One turn moves each row of this set onto another row. After a few examples, where does it send each row asked below?
Q_409: [ 21  -3   6  -8  24   3 -14  14   2  -6 -11  12   7   0  -6   6   4  11
  -5   8   4  10 -15   3  -4   0 -22]
Q_201: [ 18 -13  -5 -26   1 -24  -7 -11 -15   8  11  -6   0  32   7  -2   4  19
  18  20 -13   4  -9 -11 -13   5   1]
Q_846: [ 15 -16   0 -10  -3  -8  -5  14  -2  16  -1  18  33  16 -11  -5 -15  -3
 -14   5  -8  -6 -16   0  15  14  13]
Q_289: [ 11   2 -15 -12  10   0  17  -4  10  -1   7  27  33  -4   9   7 -13 -16
  15   4 -14 -17  -6   1  -6  12  11]
Q_892: [ 12  -1 -12 -12  11   4  15 -11  12   1   4  27  33  -4  16  10 -14 -11
  14   2 -17 -18  -8  -4  -7  10   7]
Q_542: [ 18  -3   2  -7  25   6 -13  15  -2  -9 -18  14   7   1  -2   3   1   9
  -5   7   3   8 -17   3  -1   0 -23]
Q_789: [ 14   2   9 -22  -4   4  -3 -14 -22  -9   0 -18 -12   0  26 -13  11 -19
   4   2  -1 -11  -2   7   2   0  12]
Q_531: [ -1 -21  12  12  -7  -6 -21   8 -18  -1   5  11  16  16  28   0 -24  -2
   5  -4  -9 -21   3  21 -13  -2   7]
Q_361: [ 22  -4   1  -6  23   3 -14  12  -1 -10 -16  17   8   1  -5   7   2   6
  -6  12   5   8 -19   6  -5  -2 -22]
Q_34: [ -1 -18  12  15  -6  -4 -15   9 -20  -2   6  13  21  15  29   3 -20   4
   4  -5 -11 -20   4  20 -12   0  11]
Q_923: [  8 -14   6 -23 -19  11   1   7  -9   1  22  15   5  16  12 -18   9   3
  23  -5   6 -12  -1   5  -5  -8  25]
Q_761: [ 20 -13  -4 -27  -1 -22  -9  -8 -10  11  13  -5   7  32   7  -2   6  19
  14  21 -14   9  -6 -12 -12   3  -2]
Q_612: [ -1 -20  13  12  -4  -4 -21   9 -23   3   5  13  21  13  31  -2 -23   3
   4  -5 -10 -14   4  20 -12  -4   9]
Q_295: [ 26  14   2 -30  12  -1   1   1  -4  -8  17  -2  26  14  12   5  11  12
  11  -1   9  -9   3   0   4  11 -25]
Q_715: [ 28  -9  -7  -4  15 -22  -9   2 -27  11 -15 -12  -1   9  19 -14 -10   3
  11  -1   3  15 -12   9   7 -10   5]
Q_539: [ 14 -15  -5 -27   2 -21 -12 -10  -8   7  11  -8   2  30   3   1   3  19
  17  19 -14   5  -6 -16 -15   3   0]
Q_989: [ 24  11   2 -33  11   1   5  -4  -3 -10  17  -3  26  12   9   6  10  11
  14   0   9 -11   0   0  -4  17 -22]
Q_907: [ 18 -13  -3 -25  -2 -23 -10  -9 -11  11  12  -6   7  30   2   0   3  20
  15  24 -13   6  -5 -10 -15   3   4]
Q_305: [ 12   4   7 -23  -7   5  -3 -13 -23 -13   1 -17 -11  -2  25 -11   9 -20
   5   2  -3 -13  -4   3   4  -1   8]
Q_432: [ 16  -2 -14 -14   9   1  17  -8  13   0   8  28  30  -1  11   9 -11 -14
  15   1 -14 -20  -8   0  -8  12  10]
Q_374: [ 10   9 -20   5   5   8   8  13 -23 -21 -11   4  14   5  25  -5  -5  -9
   1 -11 -18  -7  10   9 -12  13   0]
Q_652: [ 15  -3 -17 -16  14   2  13  -6  10   0   4  29  34  -3  11   7 -14 -15
  12   4 -16 -18 -11  -1  -5  10   7]
Q_552: [  9 -17   1  -9   0 -11 -10  15   1  21  -3  21  31  19  -6  -1 -14  -3
 -16   5  -7  -4 -14   1  12   7  13]
Q_87: [ -3 -21  11  10  -5  -1 -17  12 -22   1   5  10  20  16  30   0 -22   4
   7  -6  -9 -18   1  21 -12  -5  11]
Q_856: [ 30 -12  -8  -5  16 -26  -6  -1 -26  12 -11 -12   3   9  20 -17  -6   7
   9  -3   4  14 -12  10   3  -6   8]
Q_798: [  3  11 -19   5   5   2  11  19 -24 -16 -10   5  14   5  22  -6  -5  -3
   0  -9 -16  -9  14  10 -12  12   1]
Q_130: [ 10   0  10 -23 -10   7  -6 -12 -23  -7  -1 -15 -11  -4  25 -16   7 -20
   5   4  -6 -11   0   7   2  -4  11]
Q_525: [ 21  -4   2  -4  24   4 -12  16  -2  -9 -13  14   7   2  -6   3   0   9
  -7   7   4   6 -18  -1   0   2 -24]
Q_707: [ 10   5  10 -23  -8   5  -4 -15 -28  -8   0 -14 -12  -3  26  -9   8 -20
   4   6  -6  -7  -5   5  -1   0   9]
Q_963: [  4 -15   7 -20 -22   5   1   3  -7   4  27  16   7  14  12 -18   7   6
  20   0   7 -14   0   0  -9  -7  22]

Q_923 goes to Q_295
Q_542 goes to Q_612
Now these:
Q_525 goes to Q_87
Q_707 goes to Q_361
Q_652 goes to Q_130
Q_963 goes to Q_989

One turn moves each row of this set onto another row. After a few examples, where does it send each row asked below?
Q_313: [ 22  17   8  -4  -8  -9   4   3   5   5 -14   8 -22 -12   8   2  -9   8
   1   2 -20   7  -1  17  13 -11  -9 -14   7  16  -2  13  -5   2   5   0
  -2   2 -20  -5  -7   5  13  12  -8   7  -3  -8   6  15  14  15]
Q_799: [-24 -13  -5 -12  10  -5   6  14 -10 -14 -10  24  14  14  16  18   6  13
   1 -14  -6   1   4   4 -17   3  -7 -12   8  -1  -1 -18  -9 -11  -3  18
 -14  -5   0   4  20 -10  17  -5  -2  10  -2 -29   2  -3  26  -6]
Q_776: [  7  14 -15 -10  19   3   1   0  -3   3  -7  13 -14  -4 -25   9  -7  -3
  -1  -7   7  -4  -6  18  25  -5  17  -7 -10   7  10   1  -6  -6  18   1
   7   9 -13 -15  -9   2   2   6 -17  14  17 -10   6  10  -9  21]
Q_804: [ 13  -4 -12  -8  -1   3   6   9   6   2 -13  13   2 -13  19   6   4  22
   5 -24 -18  -5 -20  19   5 -24   3  -5  10  -8   3   4 -24  25  -8  10
  -5 -11 -14  14  15  -6   8   4 -22   4  13 -19  14  14  -7   5]
Q_258: [ -2  -8 -16 -13  22 -18   0 -18   2  -2   5 -13  -7   4   3  -4 -16   3
  -8   3  15  -1  11   2  15  -9  12  10  26  -4 -16  12  -4 -14  -3  -1
  -2   0   0  -2   3  13 -11   1  17  20  15   4  17  -3   4   5]
Q_519: [ -6   6 -17   0   3   8 -12  -1  10   0  13 -14  13  -1 -18 -10 -12  16
 -23  -1  18  10  21  -2 -13   3  23   6  16  -4   8   3 -18 -11  -3  28
   0   7  -4  -4   6   5 -19  -7  -1   3  16   2   0  -3  -5   1]
Q_876: [ 17 -26 -26   9   3  -5  -5   3   6  -8  34  10  14   2  14  -1   3 -13
  -1 -14   5   3  -8   0  -5   5 -16  -5  13  -6   8   2  -8 -14   2   3
  -3   1  -1  13  22   9 -22 -14  -4 -17   5  -3 -17 -12  -3 -16]
Q_629: [  6 -11 -21 -19   4  -4  -4   2  -8   0   0  18   6   3  23  20   2  23
  -4 -27  -6  -4  -6   4 -15 -23  -9   2   9  -8  -1  -5  -9   8 -17  10
 -18 -16   3  18  13 -24  10  -8  -3  10  -2 -17  14 -15  13  -3]
Q_445: [-12   7 -17   6   9  -2  17  10   1  -6  -8  20  -6 -12   4  12 -11  18
  10 -18 -15   8  -9  23   8  -8   6 -19 -18   4   4   0  -8  -8  20   5
  -6   2 -13  -4  -2  -9  10   4 -23  10   3 -25   8  16  -6   9]
Q_49: [ -3   5 -26  -1   8  -6   5   7   9   0  16  -1   4  24   0  -4  -6  -6
 -13 -12  10  20  -7   6 -14  16  -9  -1   6 -14  -8   2 -32 -16 -15  28
 -15  17   6  11   8 -10 -19 -16   2  -9   2 -17 -13  11  -4 -10]
Q_195: [ 16 -15 -24 -14   3   7 -19  -1  16 -22   7 -13   7  -6   1  11   3   4
 -17  -9  18  -3  -8   7  13 -11  13  15  29 -20  14  11 -17  10  -8  14
   1   9  -4   1   4   9 -21  -2  -5  12  17  -6  14 -17   4  -9]
Q_474: [ 16 -22 -10 -15   3  -7  -4  -6 -17   4  10  25  11   0  19   7   1  -1
  -4 -33   2  -4   2  -7 -25  -5 -16  -4   5  -1   2 -10   2 -19  -2   7
  -7  -8   1  14  16 -14   8  -7 -12 -15  -8  -5 -11 -13   5   9]
Q_757: [ 24  14   1  -1 -10  -1 -13   2   5   2 -11  -3 -23  -9  -7   0  -9 -17
 -12  13  -4   4  11   6  11  -3   0   2  15   6   3   7  -2  12   0  -1
   7   6 -20 -15 -18  25   4   2 -11  13  13  -1  -5   6  -1   7]
Q_13: [  5   9   0 -17  13   8  -5   0  -6  -5 -19  13   8   8 -29   2  16  -8
   0   2   3 -14  -3   5  21  -1  11  -1  18   5  13  -9 -18   1   6   4
  10  -4 -18  -4  12  10  -1   6  -8   2  19   1   5  13  -3  22]
Q_730: [ -6 -15 -10  15  -4   6 -18  -2   1   6   5 -19  -3 -27 -13   9   6 -13
 -17 -12 -15 -15  -9 -15 -10 -17  -3  -4  -1   2 -14  -6 -25   2 -10   5
  -9  14   8 -17   0  20 -17  -1 -20 -16 -12  -3  14   2  11  26]
Q_491: [  3  -6 -15  17 -13   3 -14  -1  -5  15  13 -14   1 -17 -15  12  21 -10
   5  -5 -12 -22 -13  -1   0 -15  -9 -25  -5  16 -13 -17 -33  10   0   7
  -4   4  -4  -5  13   6  -2  -7 -14 -18  -6   7  -2   8  12  18]
Q_948: [ -7  -6   1  -1  11   8  -8  -2  10 -23  -3  -5  14  13 -13   1  11 -12
 -18   7  15  -9   9  -2   4  -4   8  14  34 -14  11   5 -15 -12   3   9
  -3  11  -9  -9  15  19 -20 -15  -4   5  15  -2  12   0  -3   0]
Q_529: [-12 -11 -18  10 -18  -7  -9   2   1   3   8 -18   4 -29  -3  10  23   0
   1  -4 -15 -11   2   0  -8 -16 -10 -20  -8  18  -2 -15 -34   5   1  14
 -13   2   1  -4  17   9  11  -3 -18  -8 -18 -11   0 -14  24   6]
Q_346: [  0 -17  -2  22 -17  -2 -13  -2  11  -7  17 -25  -2 -15  -7  15  20  -3
 -17 -13   0 -11 -10  -6  -5 -11 -16  -7   1  -4 -16  -9 -35  -5   3  17
  -9  30   6 -24  17   8   1  -4 -16 -15  -5  -3   2   4  15  -3]
Q_316: [-23  -5 -25  -2  15  -6  11   8 -10  -3  -2  19  -6   7  10  22 -16   4
   1 -21  -2   5   3  10 -18  -7   0 -12 -13  -6  -6  -5   6 -18   5  10
 -19   1   3  -2  -7 -20   6 -15 -10  15  -7 -31   6  -4   8  -3]
Q_903: [ 32  -4 -16 -22   0   8 -16   2  -5  -3 -16   2  -2  -7 -11   9   6   6
  -6 -17   7 -11 -19   7  17 -10  15   8  14 -16   9  -8 -20  25  -5   8
  12   1 -14   0  -2  -1   4   9 -13   7  28  -4   8   8  -5   6]
Q_566: [-12  -8 -17  11 -10  -5 -13   8   5   0   9 -15 -12 -32   0   0  23  -3
  -2  -5 -24  -8  -9 -11  -3  -6 -16 -12 -19  17  -3 -10 -30  11  -1   5
 -13  10  10  -3   7  13   6   5 -20  -2 -16 -14   9  -9  19   7]
Q_810: [  8   2 -13  12 -12   0 -14   3   2 -13   9 -15 -11   3  -1   9 -18 -12
 -14  10   5  11  15  -5  -7   5  -3   2  25  -2  -9  10   8   3  -8   4
   0   9  -6 -11 -20  18 -15 -10  -2  14  11   2  -7  -7   7 -15]
Q_358: [  0 -15  -5   7 -12   4 -19  -9  -2   7   2 -21   5 -20 -15  20  14 -15
 -17 -12   0 -20  -5  -6 -10 -18  -1  -9   6   0 -14 -12 -30  -4  -5  15
  -5  15  -2 -19   6  14  -5  -5 -19 -18 -12   3   3   0  13  28]
Q_226: [  0 -19 -12   1  -9 -11 -15   5  -2  10  15 -13  -9  -9  -9  16  21 -13
 -11 -12   2 -14  -6  -3  -4  -8 -18 -18  -7   8 -13 -19 -31  -1  -7  20
 -12  20  10 -16  15   5  14  -1  -7  -6 -13 -16  -8 -12  34  -4]
Q_897: [-15 -14 -17  -8  15 -16   9   3  13  -2 -10   7  -4 -18  29  10 -16   9
   6  -8 -10   9  -8  22  14   1   9 -11   8  -4 -19   2 -14   0   1   4
   5  -7 -17   7   3  21   5  17   2  21   7 -20   6  15  -1  16]
Q_172: [ -5   7  -6  -3   2   0  -1  18  28  14   0  13  -5 -15   2  -7   6  23
 -10  -3 -14  10  -3  26  -1  -6   4 -22  -7  -2   7   1 -21  -6  13  21
  -3   1 -25  15  18  -6   6   5   8   5  -3 -16   7  20   0   6]
Q_986: [  8  12 -16 -10   6   4 -14  10   9  23  -4  18  -1  -4 -28  -4   0  -2
 -21  -1   4   8   4  10   4   4  12   1  -7  -4  13 -20 -23   6  -2  14
   8  -3 -21  -4   5  13   5   2   1   2  17  -7 -17  11 -16  17]
Q_170: [ -4  -5 -16  12  -3   5 -23   6  -5  16  12 -12 -14 -22 -18   5  17 -10
  -2  -6 -18 -21 -14 -13  -1 -11  -9 -19 -13  17 -12 -13 -20  12  -6  -1
  -4   2   6  -3   2   8  -7   1 -10  -7  -6   5  11   3  16  19]
Q_455: [ -7   5 -15 -24  -1  -9  -2   2   1   1 -11  11   2   3   4   3   4  15
 -15 -15   1  16   4   4 -25   7  -6  -1 -12 -12   2 -13 -18 -23   4  25
 -13   4  -4  15   2 -27  13  -3   7   0 -20 -18   0   0  11   5]
Q_515: [ 14 -22   8  -6  -3  -3   7   4   4   3   0  11   0 -20  23 -11   5  12
   2 -32 -12  -5  -3  11 -11 -13   0 -18  13   1   4  12  -7 -10  14  17
   2   1 -13  12  27  -5  11   9 -28 -12   1 -10   3  11  -6   3]
Q_51: [ -5  -7 -26   3  12 -26  16 -10   7 -10  -3  -4  -6   8  28  -4 -11 -11
  -2  -1   1  13   1   1   1   1 -14  22   9 -21 -16  -3 -20  -5  -6  -6
 -17   2   1   3   2  14   1 -16   5  10   8 -17   1   8 -13 -10]
Q_406: [ 10  10  -4  -2 -11 -15   9  -1  -8  -7  -8  14  -9  -1  18  18 -19  15
   0 -10 -22  18  -3   8  -8  -1 -24 -10   2  10 -12   2   0 -11  -4   3
 -14  -1  -4   1 -13 -11  11   9  -6  -1 -16 -13  -1   3  24   5]
Q_647: [ 19 -29 -17 -11  -3   0 -19  -2   2 -12   7  -8   9 -20  -6  -8   6  -8
  -9  -9  16  -5   9  -4  -2   1  15  -2  21  -7  22   1   2 -11  15  12
  12   3 -10   3   9  16 -13   4  -8  -4   8  -1  -6 -23   6 -10]
Q_419: [  2 -13  -5  21  -5   2 -14   1   1  -4  17 -19 -10 -15  -6   5   8  -2
 -17 -16  -8 -12 -18 -22  -7  -5 -17  -1  -8  -1 -17 -11 -28   0  -5   7
 -10  31  18 -22   4   7  -5   1 -14 -15  -3  -3  11   8  18   4]
Q_853: [ -7   6 -21   2  16   2  -2  -5  11 -14   7  -8  -8  -1 -17   4  -7 -12
 -15   1  19   0  12   7  11  -8  15  12   6  -4  13  16  -4 -15  14   4
  -5  16  -4 -18  -7  12 -15 -14 -17  19  13 -10  11 -10 -15   2]
Q_108: [  4   6 -21  -6   9 -17   1 -14  -2  -7  -4   5  -4  -6  -6   7  -7  10
  -1  -2   0  11  -6  -1  27   9   0  17   2  -4 -11 -13 -14   0   7 -13
  12  -6 -10  -3  -3  15  11  20   2  13  22   6  -3  11 -18  11]
Q_706: [ -4 -17 -11   0   1  -8 -17   7   0   5  11 -15 -17 -18   1   5  12 -10
 -13 -15  -6 -14 -13 -13  -6  -5 -15 -12 -12   9 -13 -10 -27   0  -8  16
 -14  26  18 -16   4   7   5   5 -11  -2 -15 -20   9 -10  37   6]
Q_440: [ -7 -10 -17 -10  10 -17   0  -5 -13  -3  -8   4  -7   1  30   7 -12  15
   7  -7   4   1  -1  -3  -9   5  -2  -1  -1 -12 -23 -18   0  -6   6  -1
  -3  -3  -4   7  -7 -13  22  -5  18  24   9  -7  10  12  13  -3]
Q_213: [-11   1 -28  13  15  -3   3   5  -1 -10  19   4 -12  21  -1  12  -7 -14
  -6  -7  13   5   3   2  -5  -1  -8   5  -4 -13  -4   3   1 -15   5   2
 -17  16   8  -7  -5  -9 -11 -30  -6  15  10 -17   1  -3 -10 -21]
Q_351: [  2  -1 -19  10  -9 -11   2   6  -4 -14   9   1  -5  13  15  22 -24  -5
  -5  -5  -9  23   0   1 -13   9 -21  -7  16  -2 -20   6   3  -9 -18   7
 -14   5   5  -1 -15   4 -13  -7  -1   1  -7 -13 -12  -5  19 -14]
Q_19: [ 33 -20  -5 -16  -2  -3  -7   6  -5   8  -7  10  -9 -13 -10 -13  13 -18
  -1 -23   4  -9 -10   5   9   5   3 -10   8  -8   8  -8 -10   2  12  10
  18   6 -15   2  13   9  11  15 -20 -11  17  -9 -16   8 -10  -3]
Q_77: [ 14 -10 -35  -5   4  -4  -9   3   8 -16  20   8   5  15  14  19   7   0
 -11 -16   8   7 -16   1   2  -6 -22  17  12 -20   4  -2 -19  10 -17   2
 -16   2   8  13  12  -7 -11 -15   1   6   9 -13   0 -17   0 -22]
Q_467: [-12   3  -1  -5   8   1  12  14   0 -10 -16  24  12  -1   2   5  12  17
  14  -7 -21  -1 -11  17  11  -1   1 -20   7  12   9  -9 -24   1   7  10
   0 -10 -17   9  24   1  11  11 -15   3   9 -20   4  18   6   9]
Q_873: [-12 -13  -8   5  11  -1   0  11   1 -21  10  13  11  32   7  12  10 -12
 -13  -6  10   0  -2  -6 -12   8 -17   7  18 -19  -3 -13 -15 -12  -6  11
 -14  13   4  -4  19   0  -4 -24   5   5  12 -18  -4   3   6 -23]

Q_986 goes to Q_49
Q_316 goes to Q_776
Now these:
Q_757 goes to Q_351
Q_529 goes to Q_358
Q_77 goes to Q_804
Q_730 goes to Q_706
Q_258 goes to Q_440
Q_876 goes to Q_515
Q_873 goes to Q_467

One turn moves each row of this set onto another row. After a few examples, where does it send each row asked below?
Q_370: [ -2  -3  15  21  -9  -9  -3 -22  -7   4   1   2]
Q_694: [25 10 -1 17  0 -8  9 17 -5 11 10 -4]
Q_709: [ -8  -4   9 -22  -1   9  -4  -5  11 -10 -16  -2]
Q_565: [ 15  13  14  22   4   4   6  -5  -4 -11  -4 -11]
Q_52: [-12   0   1 -13   2  15  -4   0  16 -14 -13   2]
Q_857: [ -9  -7 -14  -9  -4  -1   5  28  12  -1  11  -3]
Q_150: [  1  -2  -1  22  -6 -18  -2   3  -9  20  12  11]
Q_786: [21 11 -6 25  1 -1  9 18 -1  2  8 -1]
Q_234: [ -6  -2 -13 -20  -1  -2  -3  24   8   6  -1  10]
Q_925: [  4  11 -20  -8   5 -20  -2   0  -8  13  14   6]
Q_882: [  3  -3   7  17  -9 -20  -3  -6 -13  18   9   6]
Q_147: [ -5  -9  -7 -17  -5  -9   5  24   6   7  12  -7]
Q_189: [ -9   0 -15 -13   3   8  -4  21  14  -2  -4  10]
Q_356: [  0  -4  -6 -28  -4  -8  -2  17   2   9  -3   5]
Q_5: [-17  -3  -6  -2  -2  12   3  10  13 -24  -2  -7]
Q_548: [ -4   9 -15  10  14  13  -1 -17  19  -3   7   3]
Q_536: [ -4  -1  12  29  -6  -1  -4 -19   0  -1   0   5]
Q_935: [-3  0 -5 30 -3 -9 -4  5 -2 15 12 14]
Q_50: [-13   1  -9  -9   4  16  -4  12  17 -10  -9   7]
Q_114: [ -4  -5  10 -29  -6  -2  -3  -4   4  -2 -12  -3]
Q_239: [-13  -5  14 -16  -3  -2   2  -2   0 -15  -4 -19]
Q_592: [  7   4   1  -6  -3  -2   1 -35   6  -7   1  -5]
Q_670: [ -5 -10   5 -23  -4 -13   4  15  -1   6   9 -14]
Q_247: [  9   7 -10 -14  -3 -23  -1 -14 -11   8  10   0]
Q_434: [ -2  13 -25   2  13  -8  -2   4   1  12  16  10]
Q_711: [ 10   4  -2 -13  -6 -16   0 -28  -5   0   4  -3]
Q_668: [ 26   8  10  11  -1 -11   9   9  -9  11   8  -9]
Q_696: [-6  0 -4 34 -2  0 -4 -1  3  8  9 13]
Q_562: [17 13 -3 29  3  5  8 12  2 -6  3 -1]
Q_891: [  0  -6   4 -32  -6  -9  -2   6   1   5  -7   0]
Q_72: [ -5  12 -24   8  17   6  -3  -2  12   5  13   8]
Q_485: [ -9  -8  14 -23  -4 -10   2   4  -2  -3   1 -18]
Q_691: [  3  -3  14  17 -11 -17  -4 -16 -12  12   4   3]
Q_528: [ 15  14   5  28   4   7   6   3   0 -13  -2  -6]
Q_933: [-17  -3   6  -7  -3   7   2   0   8 -24  -6 -14]
Q_423: [ -7   0   2  35  -3   2  -4 -11   4   1   3   9]
Q_513: [ 20  12  19  15   3  -3   6  -5  -9  -3  -2 -14]
Q_418: [-14  -5 -15  -1  -4   8   4  22  16 -14   5  -3]
Q_463: [ 24  10  17  10   1 -10   7   0 -11   4   3 -13]
Q_228: [  1   6  -5   4   4  10   0 -30  16  -8   2  -3]

Q_228 goes to Q_592
Q_5 goes to Q_933
Now these:
Q_423 goes to Q_536
Q_562 goes to Q_528
Q_114 goes to Q_891

